One hidden turn or mirror swaps the rows below in pairs. Which row is each named row swapped with?
ruzom: [-1.86 -0.69  2.48  1.85  0.63 -1.63 -2.08  0.34  0.81  1.12 -0.81  0.16
  0.92 -1.00 -0.45  1.17 -0.09 -0.07  0.81]
rida: [ 1.24  3.02 -3.10  0.95 -0.95  1.41 -1.34 -0.60  0.33 -1.54  1.06 -1.16
 -1.84 -1.27  1.20  0.26  0.06 -0.59  2.15]
vevu: [ 0.47  3.56 -1.93  2.35 -1.76 -0.95  0.33  0.16  0.73 -0.03 -0.67  0.09
 -0.02 -1.22  0.03  0.58  0.04 -1.54  1.90]
ser: [ 1.25  0.57  1.72  1.32  2.12  1.58 -2.05  0.07 -0.19 -1.93 -1.41  0.74
 -0.90 -3.30  0.75 -0.22  0.70  0.22  0.70]
Fak: [ 0.22  0.38  3.41 -0.50 -0.04  0.15 -0.33 -1.04  0.25 -1.51  2.85 -0.28
 -0.84 -0.52  2.16  1.19 -0.86 -0.98  1.29]
tosun: [ 1.47  1.73  1.75 -1.54 -1.57  0.58  0.86 -0.52 -0.23 -1.84  0.45 -1.04
 -0.36 -2.80 -1.30 -0.26 -1.72 -1.16  2.81]
toled: [-0.56 -1.74  0.46 -0.06  1.33 -0.10  0.72  1.30  0.66 -1.69  0.61 -1.24
  0.13  2.38 -0.87  1.56  0.76  0.54  0.32]
zari: [-1.19 -2.38  2.00  0.05  0.26  1.17 -1.96 -0.81  0.05 -0.09 -0.40  0.59
  0.15 -0.34 -1.53  0.55 -0.98  2.13  1.14]
sasa: [-2.26 -1.41  2.42  0.60  1.88 -0.78 -2.32  0.41  0.83  0.58 -0.16 -1.14
  0.17 -0.44 -0.42  0.85  0.39 -0.24  0.44]
pibog: [-0.71  1.12 -0.92 -0.52 -1.52  0.69  0.09  0.07  2.51 -0.19  1.52  1.41
 -3.00  0.11 -1.88  1.25 -1.24 -0.74  0.72]
goko: [-0.34 -2.62  2.28  0.60 -0.36  1.47 -1.48 -1.16 -0.12 -0.69 -0.74  0.59
  0.17 -0.68 -1.20  0.71 -0.68  2.17  1.11]
Zigaf: [ 1.07  2.42 -2.76  0.70 -1.58  1.18 -1.50 -0.69  0.93 -1.50  1.43 -1.79
 -2.42 -1.42  1.03  0.67  0.06 -0.95  2.02]
bato: [ 1.49  1.19 -1.87  0.31  1.17  0.37  0.86  1.71 -0.15 -2.87 -0.84 -2.85
  0.02 -0.30 -0.77  0.23  1.39 -0.49  1.51]
zef: [ 1.02  3.28 -2.50  1.56 -1.48  0.51  1.83 -0.16  0.05 -0.93 -0.71  0.13
  0.04 -0.44 -0.25 -0.19  0.42 -1.22  1.71]

goko swaps with Zigaf
sasa swaps with zef
ser swaps with pibog

One hidden turn or mirror swaps the rows below in pairs. Which row is each named row swapped with?
Gib: [ 1.83 -0.94 -1.10 -1.09  1.17 -2.29  0.80 -0.07  0.98  1.53 -0.27  0.31
 -1.19  1.51 -2.36  0.09 -3.39]
tiba: [ 0.33 -1.04  1.24  2.09 -1.14  0.67  0.41 -1.62  1.30  1.02  0.80  1.08
  0.89 -0.81 -1.41  1.80  0.56]
nopo: [-0.86  0.24 -0.63 -0.56 -0.75  1.39  1.97  1.55 -0.50 -0.56  0.17 -1.27
 -0.50 -1.88 -0.89  0.60  0.72]
Lodu: [ 0.95 -1.00 -0.67  0.52  3.45  0.00 -0.56  2.13 -0.28 -0.95 -0.51 -1.27
  2.22  0.82  0.93  0.83 -0.55]
pafu: [ 0.28 -0.45 -0.54  0.09  2.85  0.70 -0.29  2.46 -0.52 -1.29 -0.23 -1.58
  2.08 -0.43  0.43  0.66  0.16]
faro: [ 0.62 -1.37 -0.06 -1.03 -0.49  1.03  0.93 -0.74  1.70 -0.25  0.37 -1.16
 -2.19 -0.66 -2.46 -0.55  1.30]
Deka: [ 1.97 -1.97 -2.32 -0.74  1.98 -1.53 -0.32  1.62 -1.70 -1.62 -0.44  0.17
  0.62  1.81  1.30  0.04 -1.57]
vot: [ 2.11 -2.78 -1.41 -0.94  1.67 -1.29 -0.53 -0.39  1.24 -0.62 -0.71 -1.09
 -2.25  2.61 -0.67 -0.64 -0.99]
giru: [ 0.58 -1.36  1.18  2.67  0.06  0.53  0.04 -1.46  1.56  1.05  0.59  0.98
  1.79 -0.21 -0.87  2.06  0.30]
vara: [ 2.65 -1.81 -1.53 -0.09  1.79 -2.61 -0.28  1.27 -1.01 -0.45  0.36  0.37
  0.08  2.98  0.98  0.27 -1.76]
pugo: [-0.79  0.12 -1.42 -0.78 -0.86  0.96  0.82  1.42  0.65 -0.62  0.50 -0.71
 -0.01 -2.35 -1.55  0.55  1.35]
zon: [ 0.23 -0.79 -0.55 -1.66 -0.61 -0.79  0.88  2.37 -0.82 -3.10 -1.27 -0.19
 -0.62  1.38  0.61  0.08 -1.77]
Sul: [ 0.61 -1.17  0.14  0.79 -2.30  0.63  1.17 -1.41  0.08  0.27  1.22  1.82
  0.38 -1.50 -1.43  1.05  0.84]
Mub: [ 1.31 -1.24 -1.20 -0.07  3.23 -0.81 -0.72  2.29 -0.80 -1.24 -0.76 -1.23
  1.32  1.52  1.16  0.50 -1.22]
Samin: [ 0.71  0.40 -0.56 -1.89  0.39 -0.42  1.85  0.79  0.77  1.18  0.28 -0.49
 -0.87 -1.02 -3.34 -0.25 -1.62]
pozu: [ 1.30 -2.56 -1.40  1.35  0.22 -2.22 -0.09 -0.83  0.27  0.46 -0.79  0.71
 -1.10  3.00  0.76  1.44 -2.59]
dezul: [ 0.88 -2.01  0.75  2.85  0.16 -0.42 -0.61 -1.87  1.48  1.00  0.37  1.35
  1.45  0.87 -0.49  2.16 -0.59]
gudug: [ 1.38 -2.57 -2.50  0.86  0.59 -2.66 -1.32 -0.37  1.11  0.06 -0.58  0.93
 -0.57  2.65  0.32  1.29 -2.08]
dusa: [ 0.74  0.00  0.63  0.17 -1.79  0.55  1.71  0.06 -0.04  0.47  2.00  0.73
  0.17 -1.53 -1.74  0.60  1.44]
som: [ 0.09 -1.33  0.89  0.25 -3.28 -0.61  1.19 -0.78  0.78 -1.41 -0.40  1.84
 -0.99  0.93 -0.77  1.18 -1.35]

gudug swaps with pugo
tiba swaps with Mub
Samin swaps with Gib
dusa swaps with vara

